In the rows, 128 means zero.
A state moves one step at a time under one of 7 hidden systems, and each row is a state written as 18 numbers. Each run below is a few steps of one system.
path 1, Q_593, 9 rows:
[[131 100  99 124  99  91 112  94 157 114 144 148 120 193 119 155  74  96]
 [ 91 132 139 151 117 141 115  87 177  76 107 100 108 112 160 171 119 177]
 [127 171 168  62 159 132 101 131  98 111 114 119 131  98 115 127 150 188]
 [127 122 145 107 145 151 175 162 113 134 127 149 160  79 109  90 171  70]
 [153 127 106 182 101 120 147 167 102 203 125 107 129 151 151  93 112 101]
 [141  98  92 147 107 108  91 106 147 125 141 162  98 210 109 159 121 111]
 [105 139 132 128 142 121 125  70 173  81 143 103 101 107 164 190  92 142]
 [103 152 149  84 127 143 131 104 102 105 105 118 146  94 121 116 152 214]
 [129 124 174  95 152 132 144 203 102 130 131 157 173  96 116 108 154  94]]
path 2, Q_252:
[[126 125  97  59 139  77 127 130 135 118 123 167 111 160  71  89 139 127]
 [125 147 173 150 117 162 117 142 186 106 123 112 152  92 177 173 134 103]
 [137 128 119 121 139 121 123  98  57 155 111  75  80 162 121 111 113 159]
 [123 122 114 115 153 112 151 151 153 112 171 210 140 105 122 144 183 106]
 [138 141 143 131  63 140 138  96 138 155 110  73 167 139 169 122  71 111]
 [ 99  94 128 128 146 109 106 152 108  94 109 154  74 173  98 134 171 172]
 [158 172 134  98 160 106 127 147 163 144 167 131 146  84 148 143  90  79]
 [113 126 134 138  91 177 142  60 115 117  90  85 111 136 140 126 171 147]
 [130 111 128 131 156  85 134 202  75 151 174 178 134 142 137 146 119 148]]
path 3, Q_252, 9 rows:
[[159 135 139  98 113 153 160 100  91 170 131 103 142 133 132 104 145  48]
 [103  93 104 189  89 109 162 160 142 137 127 153 101 164 163 138 173 139]
 [154 140 110  97 111  79  86 115 152 136 155 150 132 183 122 151  69 121]
 [ 86 115 155 116 148 143 128  84 161  50 113 108  99 106 136 173 133 130]
 [134 175 149  89 151 107 139 149  74 160 140 102 130  93 159 124 121 187]
 [138 120 146  83 109 159 149 124 108 132 122 157 152 138 107 109 201  69]
 [123 112 130 186  90 109 155 183 137 162 125 109 113 153 183 133 114  99]
 [142 136  84 107 118  92  83  89 156 123 130 151  80 195 100 138 132 140]
 [111 125 157 127 162 134 129 107 152  80 166 135 132  91 163 202 103 121]]
path 4, Q_214:
[[119 154 134 129 138 120  87 129 135 112 119 126  81 140 146 163 169 214]
 [137 152 167  65 144 143 145  93 103 117 167 132 159  91 156 175 131 104]
 [ 93 119 140 119  85 113 201 139 113 138  93  86 113 128 166  92 152 120]
 [160 146 138 118 101  98  95 194 136 166 135 158 123 186 144 139 164 106]
 [130 119 122 117 131 124 113  70 174  93 131 108  85 159 130 169 105  64]
 [105 145 121 162 134 112 129 122 129 123 131 102  78 119 178 167 132 207]
 [137 159 151  43 123 118 134 103  97 128 161 158 162 129 138 156 152 148]
 [ 87 108 171 109  87 125 185 148 137 108  95  89 143 122 165 119 123  85]
 [154 164 135 130 111 104  92 185 131 175 106 108  84 173 147 114 162 128]]
path 5, Q_829 (9 x 18):
[[151 136 150  73 143 106 100 187 136 128 126 163 126 154  98 116 157  73]
 [126 128 115 172 119 153 150  93 174 127 114  88  83 120 159 137 150  62]
 [145 140 109 139 132 102 112 113  87 161 168 129  89 166 162 173 132 185]
 [ 96  98 135  67 119 102 148  94 142  70 149 173 164 137 111 155 103 116]
 [102 150 167 132  94 126 148 163 152 129  81  67 146  94 175 109 103 153]
 [151 152 157  87 142 134  80 164 100 139 106 134  97 161 103 119 195 129]
 [133 115 119 140 150 134 167 113 156 121 163 145 106 106 147 154 155  33]
 [130 136  95 152  78 103 150  89 111 171 136 101 105 167 175 136 111 167]
 [108  98 155  90 124 103  94 143 124  82 142 177 150 174 111 175 111 154]]
path 6, Q_214:
[[116 138  86 157  77  71 142 150 170 156 116 129 112 158 159 109 113 176]
 [140 129 157  87 114 137  58 110 129  99 132 157 149 182 108 178 124 141]
 [ 94 132 164 115 173 128 148 122 135  80 110  69  95  74 150 144  98 117]
 [145 176 125 123 111 138 140 141 112 173 122 124 119 108 159 108 207 171]
 [142  94 141 106 105 132 153 118  95 142 164 161 158 166 137 155 136  49]
 [100 114 100 146 108  68 147 148 171 123  99 102  80 155 144 107  88 123]
 [149 162 134 125 120 137  49 124 159 123 131 155 122 158 126 170 156 180]
 [115 123 167  97 166 150 142  73  96  90 147  94 125  95 141 175  97 101]
 [103 148 125 124 116 102 188 164 115 150 111 113 111  96 164  91 173 171]]
path 7, Q_641 (9 x 18):
[[105 124 103 129 126 121 138  86 216  79 111 124  99 113 120 128 124  91]
 [139 168 141 144 126 147  89 104 112 141 131  97 133 114 161 161 122 219]
 [107  92 145  72 162 122 160 127  64 104 134 152 146 122  84 111 134 115]
 [125 145 135 154  94 131 168 172 174 154 104 107 154  89 165  93 130  92]
 [164 127 125 151 101 142  67 131  94 168 122 126 111 202 119 139 147 136]
 [112 101 111 126 186 102 137 124 157  82 167 168  88 119 114 168 123  81]
 [126 175 105 117  91 122 141  68 167 138 112  91 133  99 154 113 110 180]
 [112  97 173 119 128 162 112 138  61 109 128 148 173 138 116 152 143 174]
 [123 125 143  99 149  92 166 187 133 135 118 111 127 103 121  88  99  62]]
path 8, Q_829, 9 rows:
[[ 95 114 189  95 128 142 117 149 141  74  74  90 149 110 116 121 101 114]
 [142 178 139 125 156 126 122 180 137 154 104 102  80  95 144 100 188 127]
 [161 132 111 121 120 157 131  85 112 153 164 161 119 150 129 149 194  73]
 [106  81 111 168 114 103 182 116 104 134 165 125 124 152 168 157  81 107]
 [109 131 117 102  91  72 100 141 160 114 109 139 133 172 123 123  85 193]
 [123 146 190 102 146 165  81 134 166  75 101 111 147  98 122 156 125 121]
 [131 166 142 109 170 138 158 130  95 148 120  83  82  78 148 104 171 122]
 [143 123 103 126  96 128 159 126 110 164 163 188 140 153 140 129 206 114]
 [127  83 127 148  90 110 148 124 120 139 141 121 151 179 145 146  63  72]]
path 9, Q_564:
[[112 111 137  74 116 100 109  97 104  94 150 167 133 181 118 173 121 167]
 [ 93 136 184  88 119 113 158 164 147  96 108 102 164  86 159 130  95 121]
 [149 166 161 118 107 158 100 166 114 160  79  97 119 142 132 100 191 132]
 [151 119 130 126 180 130 131 134 111 132 171 156  84 131 130 161 170  52]
 [113 134  82 143  84  98 187  80 164 141 135 111 101 132 176 132 125 115]
 [123 121 134 122  81 106  92 136 132 122 138 165 147 190 146 174 130 189]
 [107 127 188  63 154 112 116 141 116  85 115  94 134 118 130 150  76 111]
 [117 167 157 123 120 156 137 154 151 127  78  92 114  84 149  99 199 141]
 [176 145 127 118 144 142 118 127  81 177 173 155 119 149 135 149 181  83]]
path 10, Q_641 (9 x 18):
[[116 151 132  63  91  94 168  88 171 113 134 120 155 113 159 132  96 110]
 [100 122 181 137  87 161 115 138 106 110  82  89 130 151 157 145 156 173]
 [140 144 167  68 177  95 121 196  97 130 143 141 106 128 128 135 150  92]
 [136 150 114 128 102 152 160  85 165 139 112 105 102 118 147 116 185  67]
 [136 129 133 154 108 117 127 126  95 153 171 141 116 167 188 194 141 163]
 [ 97 103 133  51 114  73 152 111 139  85 127 153 121 165 113 137 113 104]
 [107 160 174 127 101 150 123 137 185 101  88  87 137  92 175 145 140 147]
 [151 149 164  86 155 135  99 139  48 152 123 102  98 152 129 136 161 144]
 [115 115 124 113 142 121 194 136 141 118 150 157 109 101 142 130 188  60]]
path 11, Q_97, 9 rows:
[[124 150  95 128 103 134 164  78 145 137 158 162 159  93 150 136 161 182]
 [118  90 163 124  86 141 160 125  79 138 126 109 190 149 144 131  80 100]
 [103 106 134 126 133  87 115 207 163 104  85 140 103 149  98  93 131 126]
 [181 190 123 129 143 145  69 117 175 153 135 119 110 119 139 146 144 110]
 [123 106 128 143 169 167 139  63  65 113 147 110  93 119 124 160 147 136]
 [100 115  89 119 109  74 195 138 122 138 156 165 155 113 142 107 112 169]
 [129 124 157 112  55 145 110 129 164 121  93 117 192 157 131 118 102 100]
 [128 119 168 148 184 131  82 199 116 110 109 107  83 133 116 144 127 111]
 [158 180  82 100 159 113 116  95 146 151 145 143  82 109 111 111 174 142]]
path 12, Q_97 (9 x 18):
[[134 107 102 192 179 133 135 120  93 141 187 147 119 107 143 170  99 144]
 [108 118  92  86  99  97 156  73 134 117 112 123 154 132  94  84  76 155]
 [113 122 171 161 115 163 106 173 160 106 107 132 191  94 137 139 108 146]
 [160 147 143 101 167 130  96 164  83 161 104  93 111 130  88  82 116 101]
 [129 127  87 171 151 160 135 109 168 120 134 168 109  92 103 117 201 123]
 [155 126  98 172 113 136 148  83  89 183 161 103 143 131 156 135  68 121]
 [ 86  68 116 127 120 114 124 119 135  73 107 156 146 155  75 116  94 160]
 [144 174 148 121 144 116 102 173 178 134 124 111 161  79 142 123  74 131]
 [145 136 150 120 145 191  88 104  91 130  87  97 121 122  84 102 170 137]]
path 13, Q_564, 9 rows:
[[148 158 152 122 151 154 151 156  61 178 131 104 125  93 149 108 176 132]
 [137 105  93 109 120 108 166 125 126 145 147 181 117 156 105 102 177  60]
 [127 109 107 188  88 111 142 134 174 143 146 128 131 157 171 156  85  95]
 [119 129 126 125 120 105  72 106 135 104 102 103  85 182 123 151  96 190]
 [112 152 171  79 175 138 113 122 144  75 136 136 139  71 127 163 129 160]
 [133 155 158  99 107 164 168 121  83 163 111  90 163  88 146  90 161 127]
 [139  97 116 136 122 116 147 183  96 158 140 177 123 165 114 104 185  83]
 [144 122 100 153 117  98 130 121 182 138 140 122 101 153 140 137  84  52]
 [112 128 115 172 110 131  91  88 160 103 111 106  88 155 151 169 124 189]]
path 14, Q_593:
[[145 139 108 162 192 149 136  92 126 131 166 116  73  87 144 164 149  97]
 [124 127  85 106 117 105 171  79  84 153 162 149 154 122 123 112 112 179]
 [ 94  81 157 131  97 120 140 172 131  96 130 167 197 139 130 145  96 132]
 [122 143 154 129 121 119  97 169 166 119  63  67 105 133 121  95  93 121]
 [162 162 113 141 154 169  78 114 155 136 124 141  93 120 106 132 207 127]
 [152 131 117 123 180 137 157  85  73 153 189 127 124  94 140 154 110  92]
 [ 91  84  88 144  90  95 189 123 113 130 134 156 157 138 125  98 108 169]
 [125 128 160 126  93 110  85 183 167 119 114 136 173 157 139 150  81 139]
 [127 138 149 126 149 161  84 108 159  92  70  78  82 122  98 117 139 105]]

Which system made each run below?
path 15, 2 rows:
[[136  82 124 143 127 148 119  99 132 111 133 135 122 166 102 146 109  33]
 [104 131  99 174 159  88 122 139 159 114 120 100  64 117 145 133  94 177]]
 | Q_97
path 16, 2 rows:
[[178 137 109 116 121 146  75  75 118 151 156 147 146 176  97 148 109  99]
 [ 72  78 122 161 159 119 157 117 137  67 122 118  98 107 126 145  97 141]]
 | Q_214
path 17:
[[130 155  85 120 121 122 106  98 162 123 112 153  89 143 101 109 195 180]
 [142 120 147 121 142 143 134 106 107 128 191 156 184 108 151 186  89 102]]
 | Q_564
path 18 (2 x 18):
[[169 151 141 132 104 148 147 148 122 187 145 119 171 117 158 116 128  56]
 [110  85  95 180  86 128 137 110 128 128 102 125  86 194 124 120 154 129]]
 | Q_252
path 19, 2 rows:
[[133  89 125 201 124 154 142 149 133 140 163 147 171 115 146 152  94  85]
 [121 117  98 141 124  93  98 118 126 130  97  93  95 168 106 102  62 171]]
 | Q_593
path 20, 2 rows:
[[ 94 103 128  82 107 122 199  91  93 112 110 121 115 135 122 101 171 107]
 [127 144 150 133  84  96 154 196 132 161 141 145 145 143 195 145 153 136]]
 | Q_593
path 21:
[[132 135 146  61 136 104 146  88 115 111 161 134  98 153 152 180 143  77]
 [ 90 125 134 119  78 124 203 101 123 121 116 109 128 114 184 130 166 148]]
 | Q_593
path 22, 2 rows:
[[134 144  77 131 137  79 131 121 210 120 157 161 110 117 132 135 101 107]
 [129 146 146 136  94 176 100  56 122 119 108  85 146 130 148 157 118 175]]
 | Q_829
path 23, 2 rows:
[[108 163 157  93 135 112 142 127 144 111 116  82 150  71 158 128  69 168]
 [131 139 172  96 110 167 105 158  91 130  89 130 168 127 105 100 180 163]]
 | Q_97
path 24, 2 rows:
[[166 151 131 136 111 103  79 182 142 173 108 113 105 180 129 107 117  99]
 [124 116 132 144 166 150  96  86 162  82 129 121  67 136 121 178 149  95]]
 | Q_564
path 25, 2 rows:
[[ 77 106 117 162 115 111 130 129 166  82 103 136  90 140 139 145 148 197]
 [149 173 160  48 149 122  90 126 121 127 142 137 170 107 116 140 102 146]]
 | Q_641
path 26 (2 x 18):
[[117 142 161 149 113 167  98 100 143 107  86  62 145 106 145 139  82 169]
 [129 143 147 102 180 139 106 156  73 126 123 139 115 105  99 117 175 187]]
 | Q_564
path 27 (2 x 18):
[[121 121 131 112 123  91  99  96 142  99 139 123  75 191 152 194 109 138]
 [ 97 151 158  71 136  96 140 104 159  78 137 120 117 105 165 179 117 155]]
 | Q_829
path 28, 2 rows:
[[ 97  92  99 142 110 107 199 116 113 122 166 178 123 135 154 146 174 130]
 [135 133 125 100  67  73 128 149 146 151 132 136 162 178 149 123  69 127]]
 | Q_564
path 29:
[[123 143  97 149  66  84 130 137 169 155 105 112 123 166 160 109  95 171]
 [137 117 171 104 138 150  60 123 131  88 135 151 151 162 104 185 113 116]]
 | Q_97
path 30, 2 rows:
[[126 129 100 118 121 131 138  61 158 115 120 101 159  98 102 100  52 122]
 [101 105 147 172 130 157 109 168  95 117  96 131 135 124 113 113 155 203]]
 | Q_214
path 31:
[[104 105  99 179 127 113 178 138 135 140 139 117 159  87 139  97  61 142]
 [139 119 126 130  94 144  73 133 137 130  87 131 177 162  77  89  89 155]]
 | Q_97
path 32:
[[110 128 149 108  82 152 181 136 121 134 110 130 205  86 137  90 140 125]
 [129 110 150 149  92 125 102 197 112 149  77 112 129 182 117  91 138 127]]
 | Q_252
path 33:
[[120 133 147 156 159 125 173 185 117 145 135 111  92  88 169 128 167  87]
 [165 146  90 103  79 105 132 103 108 190 133 136 132 183 123  97 141 119]]
 | Q_593
path 34, 2 rows:
[[156 165 141 112  85 138  83 167 150 159 101 145 182 139 115  97 146 161]
 [149 112 157 140 175 175 116 131 105 122 135 120 115 113 108 142 142  38]]
 | Q_97
path 35, 2 rows:
[[ 92  96  78 171 122 109 190 104 153 114 135 142  83 122 142 124 157 124]
 [147 163 142  97  89 106 101 124 122 154 148 133 169 152 163 158  90 182]]
 | Q_593
path 36 (2 x 18):
[[141 149 128 111  96  91 155 158 111 173 160 145 109 168 186 153 175 110]
 [114 103 137 105  91 109 140  95 146 103 131 136  93 194 149 171 152  82]]
 | Q_97
